In the data rows, the value 128 means zero.
Two rows play each game, the first against the second. How much does the first row win by? 20 is about a draw, 40 a big win and 0 a big loss. Wins can go round in a circle: one row can beat a second, the second a third and the third the first. Each row has two weighted sums of its numbers, A and B, taken from their middle values. A row wins by its A times the other's B, less its B times the other's A.
[119 121 098 171 167 094 159 081 118 121]
[111 102 160 149 145 063 168 086 141 103] >> 23
[152 000 051 173 018 103 212 255 047 088]
[152 102 109 197 169 076 107 119 195 174] >> 32
[157 166 111 144 126 121 077 139 161 144]
[151 120 137 121 118 113 132 112 143 129] >> 17
[136 143 123 101 119 186 121 143 083 118]
[114 131 113 097 104 191 116 189 099 103] >> 13
[153 112 123 167 145 124 125 127 148 157]
[116 112 119 103 085 129 110 138 072 137] >> 21
[119 125 072 188 170 092 175 077 133 124]
[153 123 182 103 122 184 120 151 099 103] >> 16
[144 132 159 129 120 103 150 092 154 115]
[169 116 097 177 137 129 102 112 146 189] >> 21
[151 130 139 115 108 113 134 111 184 129]
[111 085 089 199 176 111 151 096 109 147] >> 10
[133 150 149 123 149 092 165 082 165 102]
[129 131 141 095 100 120 142 120 189 135] >> 15
[165 110 131 177 124 124 124 124 124 172]
[130 107 084 179 146 089 151 109 135 126] >> 23
[140 130 150 096 109 108 120 112 143 145]
[134 157 159 100 134 165 130 147 127 121] >> 21
[150 154 155 121 134 130 141 131 141 146]
[120 126 097 085 091 166 082 150 040 158] >> 23
[126 173 190 092 137 114 150 118 144 083]
[146 127 171 151 127 093 161 091 168 103] >> 22
[128 109 117 173 140 091 158 099 159 150]
[115 180 181 106 164 140 145 109 125 103] >> 9
[121 128 138 125 146 082 148 119 197 118]
[165 123 152 107 091 108 126 129 165 146] >> 22
[107 145 092 075 114 186 109 152 053 135]
[136 116 135 092 092 164 124 142 098 119] >> 21
[085 166 020 190 177 172 028 180 180 203]
[124 108 078 170 163 085 174 101 145 122] >> 10
[135 143 144 141 154 096 151 096 181 099]
[152 107 094 190 146 132 098 130 134 189] >> 20
[126 121 136 075 127 196 105 198 122 104]
[148 136 163 106 118 085 163 111 152 131] >> 17
[127 166 165 081 137 145 123 132 152 109]
[127 145 173 119 138 081 155 076 197 099] >> 20
[133 109 109 163 127 081 122 082 138 134]
[124 134 168 097 140 183 117 157 126 113] >> 23
[101 116 115 117 116 168 126 181 056 127]
[126 147 170 129 139 098 156 070 134 143] >> 16
[112 109 128 100 113 162 116 157 089 124]
[120 125 100 172 183 101 168 113 151 129] >> 14
[106 134 116 100 110 196 112 175 090 120]
[167 125 141 146 131 113 128 139 136 148] >> 24
[150 117 145 134 112 115 116 105 138 155]
[131 132 175 101 124 138 152 106 158 105] >> 21
[117 167 064 089 092 131 000 158 047 184]
[130 131 122 155 122 086 150 104 176 111] >> 22
[104 139 122 153 160 084 157 086 154 113]
[119 152 124 106 127 189 122 183 073 111] >> 16
[133 139 148 123 126 122 129 127 141 137]
[103 128 131 105 134 191 112 180 101 116] >> 20
[137 144 141 121 101 126 140 131 167 127]
[122 121 087 190 147 090 149 097 147 114] >> 22
[117 135 115 097 099 164 111 159 090 138]
[103 134 150 124 110 139 114 131 168 130] >> 19
[124 107 136 097 084 167 112 159 098 109]
[129 122 132 102 107 165 131 145 083 133] >> 21
[144 120 145 136 118 099 143 117 152 132]
[119 130 152 102 135 187 103 146 100 122] >> 21
[162 138 144 123 116 110 138 115 156 156]
[189 081 153 114 089 087 189 088 111 104] >> 20
[121 125 128 103 128 184 109 168 089 120]
[143 132 143 108 125 212 104 177 093 115] >> 26
[102 128 106 177 160 087 173 098 139 102]
[158 167 107 023 148 159 000 138 000 159] >> 27
[114 129 069 172 143 088 144 117 132 133]
[122 144 130 155 142 066 145 086 160 121] >> 19
[156 132 139 123 108 108 116 109 152 143]
[114 143 173 106 153 174 120 157 092 113] >> 21
[133 118 096 182 138 085 131 110 133 141]
[141 152 135 107 106 127 135 148 168 131] >> 16
[115 152 149 153 145 087 158 099 221 114]
[094 158 144 131 161 117 102 129 190 099] >> 15
[120 150 133 086 129 166 095 145 077 109]
[149 121 152 093 113 100 147 111 151 136] >> 16
[137 126 138 102 147 202 120 182 097 124]
[101 148 119 102 120 203 123 172 079 114] >> 25
[131 173 112 099 098 125 068 113 104 150]
[123 168 172 128 157 095 142 082 168 109] >> 25
[140 124 166 131 151 110 149 093 165 118]
[114 149 142 144 131 090 154 073 180 113] >> 20
[164 135 143 120 103 099 139 094 134 137]
[137 136 173 091 141 169 128 151 149 118] >> 16
[099 148 110 100 100 187 102 152 096 138]
[131 148 162 082 151 184 130 169 160 100] >> 15
[117 122 128 107 147 145 106 117 105 100]
[151 130 162 092 109 100 141 099 132 144] >> 14
[164 145 147 136 119 118 098 129 150 138]
[130 126 094 175 151 098 153 068 140 122] >> 20
[149 121 141 143 138 126 137 117 149 157]
[129 124 117 163 125 085 143 108 164 148] >> 19
[110 143 155 078 151 186 100 137 107 105]
[117 162 206 106 170 117 169 085 171 070] >> 31
[113 154 110 177 179 097 175 116 168 118]
[157 144 127 016 122 168 000 143 000 131] >> 21
[124 134 135 141 132 093 159 094 164 103]
[139 132 141 102 102 171 091 173 090 117] >> 18
[156 125 159 140 138 120 118 114 144 130]
[156 118 147 125 116 114 139 104 161 138] >> 20
[154 136 125 175 150 130 107 108 135 168]
[103 137 095 122 114 106 115 107 101 126] >> 20
[122 117 079 185 183 106 149 075 134 117]
[109 161 152 081 142 180 122 163 121 113] >> 22
[117 128 128 092 131 200 115 183 092 103]
[141 122 159 112 100 104 134 083 127 159] >> 16
[141 112 103 167 155 092 145 108 155 109]
[117 110 088 165 157 085 187 093 146 125] >> 18
[115 140 128 103 129 192 111 174 077 135]
[105 110 126 099 098 161 127 158 086 123] >> 19
[113 111 125 096 108 197 117 178 092 108]
[136 131 213 105 149 174 158 121 120 094] >> 27
[113 133 104 164 178 105 161 085 088 118]
[101 089 101 192 160 104 169 107 133 137] >> 32
[142 137 138 116 115 110 155 122 140 120]
[138 111 094 157 162 097 163 106 149 126] >> 21
[115 139 139 090 144 188 125 162 120 111]
[131 092 075 178 162 073 148 086 140 129] >> 8
[110 128 115 083 135 205 083 169 093 144]
[163 122 137 149 152 123 121 108 125 162] >> 9
[156 130 155 136 158 111 174 124 119 146]
[147 135 164 108 107 091 128 084 136 139] >> 19
[114 150 198 090 154 116 177 112 188 091]
[177 138 141 143 145 116 126 124 119 160] >> 21
[127 139 159 133 169 083 161 091 169 113]
[149 082 163 120 097 085 187 101 076 067] >> 16
[129 113 077 206 178 088 149 093 134 127]
[144 132 111 160 136 090 147 102 175 127] >> 18
[159 138 142 154 143 114 134 097 126 156]
[128 166 173 084 170 191 117 131 134 099] >> 9
[128 136 143 106 117 199 129 174 068 102]
[141 122 148 094 095 097 126 101 140 137] >> 17
[110 161 200 122 132 131 183 127 160 104]
[122 158 210 084 139 167 135 109 105 087] >> 9
[171 114 137 162 141 114 099 114 129 145]
[123 144 114 139 132 114 111 113 184 146] >> 21
[120 197 045 073 103 126 000 184 057 175]
[108 135 104 162 147 081 156 085 142 112] >> 21
[100 149 139 173 166 074 173 092 175 099]
[131 087 087 183 129 088 150 109 165 124] >> 22
[167 120 161 126 127 118 126 108 135 144]
[117 113 082 181 159 090 142 098 138 133] >> 21
[139 113 142 122 097 130 136 121 151 126]
[156 095 111 168 176 120 125 108 120 173] >> 12
[126 104 091 185 205 112 190 098 121 148]
[123 148 128 142 156 078 119 099 155 111] >> 20
[125 156 191 091 148 129 172 135 185 089]
[165 090 164 108 080 080 173 089 074 108] >> 27
[122 135 112 158 175 111 120 116 162 123]
[104 108 107 089 106 157 127 148 054 148] >> 15
[107 122 120 102 122 194 126 181 063 123]
[125 137 116 079 094 178 109 164 134 136] >> 21
[131 156 102 145 155 091 126 106 170 124]
[123 144 142 115 118 140 123 139 159 141] >> 20
[086 145 035 196 186 177 028 164 169 182]
[145 134 149 088 139 174 116 135 112 102] >> 37
[000 162 000 178 066 205 025 255 108 144]
[104 138 115 171 140 086 167 106 157 140] >> 33
[136 139 155 130 110 088 136 107 151 137]
[110 138 118 079 134 205 124 169 077 126] >> 19
